Look-ups in named tables: a row name and a column name give one cell, copied from the table.

Table Toraf
         Dopaka   Dero    Rel    Rek    Lup
Bufiz     75496  27518   7843  56659  36099
Beg       72872  54838  52846  43455  70166
Siveti    52195  33658  41639   8754  56072
Bif       19590  21096  62812  23927  43526
Zirugef   23447  59967  26754  18723   3207
Dete      13420  27241   8433  62703  10810
Nudo      47942  12994  63398  60551  37299
Geb       30032  20047  29276  83079  24210
Daval     29070  48331  46873  20730  19087
Tiz       31179  14846  11842  67591  37529
Lak       69026  53542  33912  41861  45141

What is the Rel of Bif in Toraf? 62812
What is the Rel of Zirugef in Toraf? 26754
What is the Dero of Geb in Toraf? 20047
What is the Dopaka of Bufiz in Toraf? 75496
What is the Dopaka of Geb in Toraf? 30032
What is the Rel of Daval in Toraf? 46873
What is the Dopaka of Beg in Toraf? 72872
What is the Dero of Bufiz in Toraf? 27518
What is the Lup of Beg in Toraf? 70166
What is the Lup of Lak in Toraf? 45141
What is the Dopaka of Nudo in Toraf? 47942

Nasop =
	Robapok	Fudi	Zudono
Lofifer	54	6	5
Romad	-42	-3	14
Mivum	-36	21	22
Lelis	-84	6	28

Fudi of Romad = -3
Fudi of Mivum = 21
Zudono of Lofifer = 5
Zudono of Mivum = 22
Zudono of Romad = 14
Robapok of Lelis = -84

Nobaga =
|  | Guz | Vafo | Kib | Nat | Gerevo | Lisev |
|---|---|---|---|---|---|---|
| Vakesa | 716 | 597 | 452 | 752 | 423 | 421 |
| Kiv | 710 | 911 | 254 | 414 | 618 | 536 |
| Bozur | 725 | 668 | 972 | 797 | 628 | 683 |
| Rin | 617 | 628 | 640 | 560 | 206 | 808 |
| Nukitin | 814 | 600 | 358 | 849 | 446 | 852 |
| Duno | 713 | 485 | 949 | 613 | 531 | 504 |
| Guze | 397 | 388 | 607 | 479 | 817 | 235 |
| Muzumin | 358 | 503 | 429 | 938 | 640 | 559 |
| Tavi | 839 | 474 | 494 | 422 | 954 | 671 |
| Sirase | 756 | 553 | 707 | 669 | 429 | 434 |

What is the Vafo of Bozur in Nobaga? 668
What is the Nat of Muzumin in Nobaga? 938
What is the Kib of Tavi in Nobaga? 494
What is the Nat of Guze in Nobaga? 479
What is the Lisev of Muzumin in Nobaga? 559
What is the Lisev of Guze in Nobaga? 235
What is the Nat of Kiv in Nobaga? 414
What is the Guz of Muzumin in Nobaga? 358
What is the Kib of Vakesa in Nobaga? 452
What is the Gerevo of Vakesa in Nobaga? 423
What is the Lisev of Rin in Nobaga? 808
What is the Kib of Bozur in Nobaga? 972
What is the Nat of Bozur in Nobaga? 797
What is the Guz of Duno in Nobaga? 713
What is the Lisev of Vakesa in Nobaga? 421
What is the Gerevo of Sirase in Nobaga? 429
What is the Kib of Nukitin in Nobaga? 358

Nitep
columns: Bim, Vunoku, Lusesa, Fofer, Kema, Fom
Mab: [182, 197, 93, 164, 139, 126]
Fev: [167, 212, 129, 167, 120, 108]
Bep: [141, 234, 184, 168, 91, 82]
Lod: [202, 178, 48, 162, 161, 147]
Pekezu: [186, 192, 84, 163, 143, 131]
Begatim: [166, 212, 130, 166, 120, 108]
Ninem: [141, 234, 183, 169, 91, 82]
Peg: [189, 191, 80, 164, 145, 133]
Pepi: [199, 182, 58, 162, 157, 144]
Zugi: [172, 207, 115, 166, 127, 116]
Farip: [150, 228, 167, 168, 99, 90]
Nub: [148, 228, 169, 167, 99, 89]

Begatim, Lusesa => 130
Pekezu, Vunoku => 192
Pepi, Fom => 144
Zugi, Kema => 127
Lod, Kema => 161
Ninem, Vunoku => 234
Pekezu, Lusesa => 84
Farip, Fofer => 168
Which row has the largest Bim? Lod

Tameme
|  | Namale | Befub | Figotem | Lib | Ritu |
|---|---|---|---|---|---|
| Ripu | 66.0 | 74.0 | 78.2 | 72.4 | 85.7 |
| Nirave | 60.8 | 35.6 | 80.6 | 85.3 | 55.8 |
| Ferimi | 62.4 | 74.2 | 93.8 | 68.5 | 96.5 |
| Pupeka | 64.7 | 52.0 | 54.1 | 81.7 | 34.6 |
| Lofu | 57.0 | 59.2 | 7.5 | 72.7 | 46.3 |
| Tud | 43.5 | 57.3 | 73.9 | 69.1 | 97.0 |
| Suvuf | 42.7 | 77.1 | 40.6 | 72.5 | 34.8 |
| Finari | 65.8 | 53.4 | 39.5 | 52.6 | 32.7 |

Ferimi, Lib -> 68.5
Suvuf, Ritu -> 34.8
Ferimi, Figotem -> 93.8
Finari, Befub -> 53.4
Lofu, Lib -> 72.7
Lofu, Ritu -> 46.3
Ripu, Figotem -> 78.2
Suvuf, Namale -> 42.7
Tud, Lib -> 69.1
Nirave, Befub -> 35.6
Lofu, Figotem -> 7.5
Ferimi, Befub -> 74.2
Finari, Lib -> 52.6
Pupeka, Lib -> 81.7
Lofu, Namale -> 57.0
Ripu, Lib -> 72.4

Tisule
|  | Luvedon | Divapam | Fovame | Siz | Big | Sibo |
|---|---|---|---|---|---|---|
| Fuso | -0.1 | 0.0 | 0.7 | 0.0 | 0.5 | -0.2 |
| Nunel | 0.2 | 0.6 | -0.1 | -0.1 | -0.5 | -0.2 |
| Dib | -0.2 | -0.3 | 0.8 | 0.0 | 0.2 | -0.1 |
| Sak | 0.2 | -0.1 | 0.2 | 0.0 | -0.2 | 0.7 |
| Rit | 0.4 | 0.0 | 0.2 | 0.2 | -0.2 | 0.6 |
| Nutozik | 0.1 | 0.6 | -0.1 | 0.2 | -0.6 | 0.1 |
| Susa | 0.3 | 0.0 | 0.2 | 0.1 | -0.2 | 0.7 |
| Kedonas | 0.1 | -0.1 | 0.2 | 0.0 | -0.1 | 0.6 |
| Tav | -0.1 | 0.5 | -0.4 | 0.0 | -0.1 | -0.3 |
| Fomo | -0.1 | 0.0 | 0.7 | 0.1 | 0.5 | -0.3 |
| Fitu | 0.1 | 0.5 | -0.1 | 0.3 | -0.6 | 0.2 |
| Bimak | 0.1 | 0.5 | -0.3 | 0.0 | -0.2 | -0.4 |
| Dibo | 0.4 | 0.1 | 0.0 | 0.4 | -0.4 | 0.5 |
| Peka | -0.2 | -0.5 | 0.3 | 0.0 | 0.0 | 0.2 |

What is the Siz of Dib in Tisule?
0.0
What is the Luvedon of Fitu in Tisule?
0.1
What is the Fovame of Bimak in Tisule?
-0.3
What is the Sibo of Dib in Tisule?
-0.1
What is the Divapam of Fomo in Tisule?
0.0
What is the Siz of Nutozik in Tisule?
0.2
What is the Big of Fitu in Tisule?
-0.6
What is the Big of Tav in Tisule?
-0.1
What is the Luvedon of Sak in Tisule?
0.2
What is the Sibo of Kedonas in Tisule?
0.6
What is the Siz of Kedonas in Tisule?
0.0
What is the Divapam of Sak in Tisule?
-0.1
What is the Big of Dibo in Tisule?
-0.4

Table Vel
,Nuta,Pugu,Vem,Fiz,Zuzuvo,Vubak,Fev,Vek
Zaler,73,41,39,43,39,47,38,36
Gik,34,37,38,37,58,37,39,38
Liloma,67,39,37,40,41,43,36,35
Revuzad,36,32,32,30,55,27,32,34
Vip,29,35,37,36,59,34,40,39
Zos,48,31,29,27,49,24,26,30
Mevi,87,37,31,34,31,37,27,28
Pebub,24,31,32,28,61,24,32,35

Zos, Fiz -> 27
Revuzad, Pugu -> 32
Vip, Zuzuvo -> 59
Mevi, Pugu -> 37
Gik, Zuzuvo -> 58
Liloma, Fiz -> 40
Revuzad, Fev -> 32

Rinogi:
         Rabubo  Guzome  Rati
Pekig       145     223    97
Sef          31     120    51
Sep          31      60   231
Gugidaf     186     127    18
Sazedip     134      81   110

What is the Guzome of Sep in Rinogi? 60
What is the Guzome of Pekig in Rinogi? 223
What is the Guzome of Sazedip in Rinogi? 81
What is the Rabubo of Gugidaf in Rinogi? 186
What is the Guzome of Gugidaf in Rinogi? 127
What is the Rabubo of Sef in Rinogi? 31
What is the Rati of Pekig in Rinogi? 97
What is the Rati of Sef in Rinogi? 51
What is the Rabubo of Sep in Rinogi? 31
What is the Rabubo of Sazedip in Rinogi? 134
What is the Rati of Gugidaf in Rinogi? 18
What is the Guzome of Sef in Rinogi? 120
What is the Rabubo of Pekig in Rinogi? 145
What is the Rati of Sazedip in Rinogi? 110
Which row has the largest Rabubo? Gugidaf

Lak.csv
,Zovoriz,Zetases
Riz,137,139
Gilef,178,148
Viza,133,141
Muzet,196,144
Vem,51,124
Fopil,141,131
Tek,247,147
Monu,72,132
Fale,170,145
Tavi,177,146
Kamiza,136,140
Dogafo,171,150
Lipiz,212,140

What is the Zetases of Gilef in Lak?
148
What is the Zovoriz of Viza in Lak?
133
What is the Zetases of Monu in Lak?
132
What is the Zovoriz of Kamiza in Lak?
136
What is the Zovoriz of Fale in Lak?
170
What is the Zovoriz of Muzet in Lak?
196
What is the Zetases of Riz in Lak?
139
What is the Zovoriz of Vem in Lak?
51

Table Besika
	Sos	Buzanan	Beguk
Povu	67.975	67.234	70.160
Kes	52.497	36.156	38.948
Kugomeg	48.646	48.256	41.668
Vil	39.378	40.702	27.958
Las	36.316	31.012	17.352
Soli	77.057	78.240	85.310
Govokav	74.111	56.307	70.375
Liv	66.607	66.163	66.984
Leneze	62.334	61.745	62.160
Nizogu	40.650	34.779	25.830
Tosu	48.986	37.064	34.214
Lat	66.240	63.718	67.079
Mim	61.578	46.140	52.469
Vokela	62.173	63.497	65.679

Beguk of Las = 17.352
Sos of Povu = 67.975
Sos of Lat = 66.240
Buzanan of Kes = 36.156
Buzanan of Vil = 40.702
Beguk of Mim = 52.469
Sos of Nizogu = 40.650
Buzanan of Leneze = 61.745
Sos of Govokav = 74.111
Buzanan of Las = 31.012
Buzanan of Mim = 46.140
Sos of Tosu = 48.986
Sos of Kes = 52.497
Sos of Las = 36.316
Beguk of Vil = 27.958
Buzanan of Govokav = 56.307

